Each named turn below is shown by a few rows before and after it. Which turns, in which order, take the first row of each later pair to the second? The first pair is answered.
turn k666:
[-0.68  0.23 -0.14 -1.67  0.43  1.49 -1.57  0.27 -2.56 -1.93  0.90 -0.33] => [ 0.05 -0.85  0.50 -1.54 -0.38  1.98 -0.51  0.76 -2.47 -1.96  0.87  0.61]
[-0.28 -1.03  1.22 -3.64 -0.62  1.65 -0.10  1.85 -1.18 -1.60 -0.01  0.14] => [-0.27 -0.71  1.48 -3.43  0.85  2.16  0.45  1.78  0.01 -1.69 -0.86  0.90]
[ 1.93 -2.00  1.52  2.90 -3.26 -0.59  0.61 -1.21 -2.45  0.56  0.98  0.94] => [ 1.39 -1.32  2.06  3.20  0.09  0.35  2.40 -0.82  0.55  0.42 -0.32  3.21]
turn k588:
[ 1.13 -1.85  0.62 -1.29 -0.93  1.43 -0.45  0.42 -1.80 -0.82 -0.18  0.27] => [ 0.56 -0.07  0.68 -0.02  2.17  0.70 -1.84 -0.86 -1.01 -1.95 -0.75  0.38]
[ 2.12 -1.65  1.32  2.58 -0.80  0.18  3.21 -0.01  0.65  0.58 -0.72  2.88] => [ 1.10 -1.93  1.68 -0.32  0.26  2.06  2.94  1.06 -0.57 -0.85 -1.29  3.32]
[-0.22  2.46  0.02  1.44  3.36 -0.58  0.19  0.14  1.79 -1.19 -1.91  1.90] => [ 1.61 -0.29 -0.40  3.43 -1.99 -1.73  2.13  1.00  1.58  1.81 -0.40  1.03]
[ 1.09 -1.36 -0.63 -0.41 -3.48  0.85 -0.84  0.62 -2.87 -0.55  1.23 -1.56] => [-0.30  0.91 -0.03 -1.92  1.13  1.61 -2.62 -0.05 -2.71 -2.87 -0.05 -0.59]
turn k301:
[-1.49  2.96 -0.61 -3.11 -0.92  2.10 -1.25  2.08 -1.05  0.83 -2.34  0.61] => [-1.07  3.14 -0.31 -2.51 -0.94  1.71 -2.86  1.60 -2.27 -0.06 -1.92  0.33]
[-0.66  0.82  0.05  0.61  0.36  0.53  5.54  1.07  1.60  1.72  0.95  2.13] => [-0.83  3.17  0.77  1.29  4.43  0.63  1.97 -0.34  0.37 -1.61  0.35  2.41]
[-3.05  0.00  4.89 -3.61  3.89  2.23 -0.79  2.74 -0.48 -3.95  1.05 -0.61] => [-0.85 -1.14  4.52 -1.23  0.02  0.70 -3.21  1.96 -4.08 -4.22  2.98 -2.39]
Pairs:
(two turns a pair)
[ 3.33 -1.13 -1.76  3.79 -2.71 -1.04  1.09  3.14 -1.16  2.14  1.48  0.63] => [ 0.68 -0.68 -0.43 -2.50  1.02  2.97 -0.18  4.51 -3.02 -1.66  0.29  1.87] : k588 k301
[-3.29  1.40 -0.49 -1.16 -2.26  0.88 -2.85 -2.07 -0.29  1.56  1.27 -2.09] => [-1.22 -1.63  1.63 -0.27 -2.68  3.45  2.27  0.19  0.81  2.17  0.39  2.06] : k666 k666
[ 0.66 -2.59  1.29  4.04  1.58  0.59  2.99 -0.67  4.48  0.56 -0.26  3.06] => [-0.25  0.49  0.08  4.24  3.65 -1.41 -3.36 -3.54  1.68 -2.09  0.71 -0.11] : k301 k666
[-2.89  0.23 -1.37 -3.06  2.38  0.93  3.01  1.38  3.04  1.15 -1.60  0.96] => [ 0.99  0.70 -1.71  4.86 -0.92 -3.67 -1.04 -2.06  0.65  1.27  0.52 -1.26] : k301 k588
[-1.72 -0.18 -3.01 -2.73 -1.63 -0.79 -1.57  0.73 -0.43  2.31  0.15 -3.78] => [-1.52  1.41 -2.69 -0.77  0.45 -2.19 -2.78 -0.54  0.92  2.00 -0.33 -3.83] : k588 k588
[-0.39  0.49 -0.90 -0.87  0.47  0.88  1.17  0.87  2.00  0.71 -0.31  0.68] => [ 0.03  0.91 -0.81 -0.40 -0.05  0.09 -2.23 -0.52 -0.72 -1.36  0.65 -0.62] : k301 k666
[ 0.95  1.71 -1.46  3.79  1.93 -1.85 -0.83  0.56  2.55  1.22 -0.13 -0.39] => [ 2.16 -0.47 -1.57  3.71 -1.86 -1.60 -0.73  1.33 -0.17  1.70  1.11 -1.09] : k666 k666
[ 0.16  1.16 -0.89  2.44  0.95 -1.22 -0.43 -1.50  1.43  0.12  0.20 -0.65] => [ 0.29  0.06 -1.44  2.20 -0.38 -1.41  1.06 -0.98  1.85  1.41  0.25 -0.74] : k301 k301
[-0.34 -1.03 -2.07 -2.60 -3.26 -0.29 -0.01  1.59 -1.53  1.82  0.73 -0.95] => [-1.65  2.44 -1.91 -1.20  3.00 -1.19 -0.06 -0.14  2.44  0.85 -1.16  0.08] : k301 k588
[-1.26  1.32 -0.15  0.19 -0.05  0.28 -1.10 -0.76  1.99  0.56  0.96 -1.65] => [-1.32  1.03 -0.16 -0.53 -0.03  0.81 -0.35  0.13  2.25  0.91  0.75 -1.12] : k588 k301
[ 1.31 -0.96 -0.71  5.28 -2.73 -0.85 -0.15 -1.08 -0.01 -0.33 -0.21 -0.56] => [ 0.79  0.14 -0.26  5.37  0.06 -0.71  0.88 -1.51  2.29 -0.72 -1.46  0.84] : k666 k666
[-1.04  0.98 -2.24 -1.97  0.79 -0.12  0.42  0.40  0.47  0.49  0.87 -2.48] => [-1.07  0.73 -1.74 -2.52  1.29  0.71  1.42  1.00  0.08  0.52  0.53 -1.77] : k666 k301
[-2.42 -0.29 -1.77 -4.81 -2.58  1.31  1.07  0.17 -2.16  1.86  0.58  0.10] => [-2.24  3.97 -1.90  0.15  2.72 -1.84 -1.00 -3.30  1.21  1.12 -0.19  0.19] : k301 k588
[ 1.62 -2.02  1.88 -2.85 -3.54  2.36  3.13  4.66 -0.82  1.12 -1.20  5.95] => [ 2.09  3.44  1.99  4.13  3.55 -1.69 -0.43 -0.48  3.05 -0.40 -2.25  6.09] : k301 k588
[ 0.19 -1.07 -0.59  1.33 -1.44 -1.94 -2.07 -0.31 -1.17  1.16  1.10 -2.82] => [-0.88 -1.14 -0.77  0.03 -0.78 -0.58  1.85  1.05  2.18  3.08 -0.13 -1.19] : k301 k666
[ 0.18  0.90  1.26 -2.19  1.38  1.66 -0.66  0.22  0.26 -3.73 -0.53  2.88] => [ 2.47  0.57  0.29  3.52 -1.87 -1.88 -0.43 -1.49  1.65 -0.78  0.44  1.47] : k588 k301
[-1.76  2.95 -0.39 -1.24  0.74 -0.63 -3.30 -0.08 -1.15 -1.07  0.67 -1.76] => [-0.72  1.99  0.39 -0.95  0.52  0.18 -3.52  0.32 -2.58 -2.02  0.80 -0.86] : k666 k588
[-1.56  0.92 -2.93 -2.63  1.73  0.22  0.14 -0.14  1.00 -2.62 -0.07 -0.01] => [-0.60  1.47 -3.26 -0.33  0.50 -1.52 -1.31 -1.43  0.54 -2.57  0.89 -1.39] : k666 k588
[-1.76  0.18  1.10 -1.29  2.27  2.53  3.06 -0.30  2.06 -1.97 -1.06 -0.09] => [-2.14  0.30 -0.81 -2.13 -1.01  0.90 -1.09 -1.38 -1.38 -2.13  0.62 -3.90] : k666 k666
[ 0.55 -0.80  0.78  0.52  2.42  0.46 -0.31  1.31  0.77 -1.72 -0.05  0.77] => [ 1.36 -1.06 -0.21  2.44  0.07 -1.60 -0.74  0.55  0.52 -0.03  0.98 -1.06] : k666 k588
[ 0.49  1.23 -1.72  4.41 -0.18 -3.12  3.60 -1.15  6.30  2.79 -1.06  0.19] => [-3.16  1.26 -0.21 -4.80  4.24  2.77  2.62  1.66  2.99 -1.88 -2.63  2.35] : k588 k588
[-0.92  0.68  0.25 -1.41  1.32  0.49  0.91 -0.50  3.30  0.63 -1.43  1.34] => [-0.60 -0.21 -0.90 -1.74 -2.38 -0.58 -2.00 -0.99 -0.51  0.78  0.38 -1.58] : k666 k666
[ 1.07 -0.77  0.32 -1.06  2.19  1.05  2.72  0.26 -0.40  0.43 -0.54  0.99] => [ 2.24 -0.02  0.38  2.06  1.73 -0.95  1.06 -1.33 -0.99  0.27  0.56  0.21] : k301 k588
[ 1.32  0.83  1.42  1.72  0.06 -0.96 -0.58 -0.28 -2.08 -2.02  0.39 -0.19] => [ 1.79 -0.90  1.14  1.80 -1.78 -0.43  1.94  1.08 -1.14 -0.21  0.40  0.47] : k666 k301
[-1.33  1.47 -1.01 -0.53  2.41 -1.39 -4.88 -2.26 -0.84 -2.18  0.93 -3.69] => [-0.61 -3.99 -0.89 -2.79 -3.82  1.08  2.44  2.30  0.18  2.30  1.04 -1.71] : k666 k301
[-1.79  1.05  0.34 -5.94 -2.53  1.31  3.73  1.40  1.92  1.66  0.32 -0.29] => [-0.30  3.62 -0.59  0.92 -1.05 -3.00  2.67 -1.93  4.97  2.70  0.28 -1.37] : k588 k588
[-0.52 -1.21 -2.28 -2.30 -0.19 -0.86  2.23  0.83  0.70  1.91 -0.15  0.00] => [-0.82  0.98 -1.85 -2.00  3.25 -1.23 -0.21 -0.56  0.36 -0.39 -0.69  0.11] : k666 k301
[-1.29 -1.41 -0.71 -2.83 -0.97  1.96  0.10  2.03  0.28  0.75 -0.56 -0.61] => [ 0.20  0.32 -1.38  2.11 -0.56 -0.81 -0.38 -0.37  2.72  2.09 -0.42 -1.25] : k588 k588
[-0.26  2.14 -1.65  0.41 -0.49  1.84  3.08 -0.93  3.94  1.86 -0.11  1.37] => [-1.17  1.66 -2.95 -1.16 -3.13  1.16  1.70 -0.64  2.25  2.52  0.84 -0.94] : k666 k588
[ 3.51 -0.43  1.22  3.59 -1.91 -1.77 -1.15 -1.08 -0.65  0.92  0.21 -0.06] => [ 0.67 -1.29  1.48 -3.25 -0.31  2.27  2.22  2.42  0.35  0.95 -1.26  1.98] : k301 k588
[ 0.77 -1.50  0.12 -0.31  0.32  0.44  2.43  0.84  1.32  0.23 -0.41 -0.08] => [ 1.12 -0.75  0.87  0.96  1.46 -0.02 -0.67 -0.49 -1.06 -2.00  0.22 -0.47] : k301 k301
[ 1.11 -0.28 -0.66  2.04 -2.20 -1.67  0.59 -0.28  1.34  2.27  1.09 -1.21] => [-0.21  1.05  0.23  1.08  1.73 -0.34  1.76 -0.07  3.25  1.20 -0.67  0.99] : k666 k301
[-2.38  1.06 -1.19 -4.30  0.61  0.74 -0.94 -0.21 -0.11 -0.50 -0.95 -1.98] => [ 0.12 -1.66 -0.45 -3.30 -2.71  1.27 -0.08  0.63 -3.17 -0.66  0.29 -1.58] : k301 k666
[-0.01  3.62  1.05  1.43  2.79  0.21 -2.82 -1.97 -0.45 -3.33  0.25  1.37] => [ 3.18 -1.03  2.04  3.56 -3.02  0.94  1.37  0.13 -1.44 -0.56  1.16  2.25] : k301 k666
[-2.01  2.40 -1.48 -1.97  0.56 -1.14 -0.76 -0.17  2.93  0.74 -0.86 -2.78] => [-1.87  1.31 -1.31 -3.44 -1.07  0.06 -2.01  0.42  0.24 -0.44 -0.17 -3.32] : k666 k588
[ 0.81 -1.65 -1.04  0.16 -1.42 -1.67  0.13  0.60 -1.41 -0.37  0.85  0.90] => [-0.74 -0.44 -1.27 -0.94  1.24 -1.46  1.43  0.72  1.18 -0.02 -0.33  1.38] : k301 k666
[ 0.25  2.44 -1.66  2.41 -2.61 -2.15 -3.39 -0.49  3.14  1.77  1.40 -0.07] => [-1.07  3.18 -1.63  1.16 -0.04 -1.53 -1.87  0.05  5.08  1.63  0.31  1.03] : k301 k301
[-1.75  2.51 -0.58 -0.09  4.28 -0.81 -0.03 -0.81  3.12 -0.35 -1.43  0.73] => [ 1.92 -0.78 -0.03  2.45 -2.23 -1.62 -2.11 -1.02 -3.43 -1.35  1.54 -0.86] : k301 k666
[ 1.37 -2.49  1.91  0.02 -1.88  3.26 -0.40  1.60 -5.32 -2.29  0.50  0.72] => [ 1.25  0.34  1.92  1.89  2.03  1.90 -2.96 -0.79 -4.81 -3.91  0.12  0.48] : k588 k666
[-0.34  1.89 -0.85  2.35  2.28 -0.40 -1.97 -1.45  1.14 -1.41 -0.23  0.38] => [ 1.04 -1.36 -0.63  3.02 -1.80  0.14  1.88  0.67  2.02  1.45  0.09  1.30] : k588 k666
[ 0.14 -0.75  0.57  2.30  0.42 -0.97 -2.68  1.20 -0.76  0.68 -1.94  0.23] => [ 0.06 -1.22  0.73  2.12  0.08 -0.63 -0.75  2.09  0.46  1.79 -2.35  0.93] : k301 k666
[ 1.45 -1.47  0.04  2.97 -1.80 -1.86  2.37  0.08  1.56  1.72  0.60  0.73] => [ 0.42  1.10  0.14  3.23  2.12 -2.16  0.75 -1.07  2.56  0.16 -0.27  0.84] : k666 k301
[ 3.25 -0.06  1.91  3.69  0.67 -0.31 -0.10 -0.89  0.60 -0.69  1.33 -1.73] => [ 2.08 -0.11  1.31  2.00  1.33  0.68  2.85  0.27  3.51  0.69  0.24 -0.59] : k301 k301
[-0.60  1.27  0.71  0.50  1.95 -0.74  1.91 -0.21  2.06 -0.29  0.12  0.07] => [ 0.66  0.71  0.81  1.43 -0.07 -1.50 -0.93 -0.89 -1.23 -1.28  1.32 -1.25] : k301 k666
[ 1.03  1.15  0.05  2.53  1.27 -2.25 -1.22 -2.59 -0.56 -2.08  1.41 -1.19] => [ 1.77 -1.39  0.18  2.72 -1.49 -1.64  3.16 -0.66  0.95  0.75  1.33  0.10] : k301 k666
[ 1.31  1.09 -0.25  1.12  0.53 -0.73 -2.34 -1.65 -2.75 -1.83 -0.38 -1.16] => [-0.11 -0.54 -0.23 -3.11  0.00  1.77 -0.42  0.42 -2.87 -1.68 -0.60 -0.42] : k301 k588
[ 1.19 -0.10 -0.14  3.43 -0.45 -1.49  2.07 -0.54  2.89  1.80  0.24  0.20] => [ 1.11  1.27  0.51  3.83  1.94 -1.54 -0.26 -1.75  1.68 -0.30 -0.20  0.54] : k301 k301
[ 2.04 -0.51  0.54  0.46 -0.70 -1.81  1.68 -0.42  0.73  1.45  0.11  0.51] => [ 1.09 -0.96  0.50 -1.53 -0.81 -0.82  2.05  0.76  0.43  1.61 -0.08  0.62] : k666 k588
[-0.49 -0.08  2.09 -2.22  3.38  0.96 -3.34 -0.21 -3.87 -3.72 -0.44  0.16] => [ 1.48  0.70  1.70  3.41  2.89 -2.26 -3.78 -2.36 -2.62 -2.28  0.16 -0.47] : k666 k588
[ 1.35 -2.16  0.56 -1.29 -3.69  2.23  0.72  1.69 -3.04  1.15  0.69 -0.25] => [-0.61  0.97  1.35 -2.91  3.11  3.20 -0.41  0.63 -0.98 -1.62 -1.47  1.53] : k301 k301
[ 0.79 -1.52  0.24 -1.23 -2.42  1.03 -1.49  0.53 -3.31 -1.04  1.09 -0.27] => [-0.78 -0.60  0.37 -2.48  0.69  2.09  2.30  1.29  1.59  0.63 -0.69  2.07] : k301 k666
[-1.03 -3.37 -0.67  1.53 -3.93  0.84  2.56  1.22  1.96  3.08  0.05  1.03] => [-4.84  0.29 -0.56 -3.42  2.35  2.69 -1.30  0.62  1.21 -0.95 -1.28  0.89] : k588 k666
[ 1.60 -1.50  2.42  3.75 -2.57  0.24 -1.71  0.64 -4.55 -2.37  1.35  1.79] => [ 0.83 -3.11  2.19  1.16 -4.47  1.56  1.49  2.57 -3.29 -0.17  1.17  1.93] : k588 k301
[-0.68 -0.57 -0.26  1.56 -1.38 -0.39  3.62 -1.00  1.91  0.48  1.09 -1.11] => [-1.95  1.07  0.40 -0.36  2.56  0.54  2.28 -1.13  1.70 -1.62  0.05 -0.43] : k588 k588
[-2.24  0.80  0.66 -2.59 -2.52 -0.37 -1.50  1.48  0.53  1.94  1.54 -0.76] => [-2.30  1.17  1.60 -3.20  0.59  0.81 -0.41  1.87  1.65  1.04  0.50  1.51] : k666 k301
[-2.10 -4.10  1.04  1.28 -2.00 -1.96 -0.87  0.45 -3.04 -0.85 -0.35 -2.51] => [-2.18 -3.85  2.52  0.59  1.22  0.02  2.58  1.61 -0.14 -1.02 -2.64  0.94] : k666 k301
[-0.79 -1.23  1.23 -3.19  0.73  0.56  1.76  1.16  0.85  0.55  0.98  1.15] => [ 0.65 -0.67  1.54 -1.06  0.16 -0.33 -1.95 -0.06 -2.46 -1.78  2.03  0.12] : k301 k301
[-2.04  0.13 -1.84 -3.62  0.09 -0.96  0.21 -0.74  0.89  0.78 -0.84 -2.63] => [-0.72 -1.48 -1.12 -3.04 -2.36 -0.55 -0.41 -0.27 -1.94 -0.11 -0.07 -2.67] : k301 k666
[ 0.03  0.08 -0.75  2.97  0.92 -1.85 -2.07 -1.66  0.72 -0.46 -0.69 -0.68] => [-0.74 -0.96 -1.23  1.94 -0.49 -1.41  1.12 -0.33  2.89  1.65 -1.08 -0.05] : k301 k301
[ 1.04 -2.65 -0.29 -2.10 -3.36 -1.45 -0.11  0.94 -2.16  1.69  1.37 -1.89] => [-0.29 -0.24  0.95 -1.72  3.08 -0.35  2.91  0.79  3.17  1.41 -1.43  1.82] : k666 k666
[-0.30  1.84 -0.35 -3.02  1.96  0.72 -0.45  0.60 -0.52  0.29  0.55  0.28] => [ 1.43  1.90 -0.88  0.89  0.51 -1.75 -0.67 -0.82  0.08  1.92  1.16 -0.86] : k588 k301
[ 0.11  1.21  1.71  2.48  0.57 -0.59  2.37 -0.74  2.26 -1.24  1.14 -0.52] => [-1.03  1.11  1.36  0.73  0.42  0.27  3.39  0.09  3.10 -0.92  1.05 -0.10] : k588 k666
[-1.79  1.40 -0.99  0.81  1.31 -1.52  1.93  0.16  4.14  2.21 -0.42 -0.92] => [-0.53 -0.54 -1.60  0.46 -3.26 -2.03 -0.04  0.59  0.65  2.52  1.22 -3.11] : k666 k666
[ 1.65 -0.06 -0.24 -0.72  2.33  2.36 -1.37 -0.07 -3.71 -1.32  0.53  0.67] => [ 3.18 -1.25 -1.51  2.67 -1.52 -0.27  0.74 -0.20 -1.63  1.92  1.47 -0.41] : k588 k301
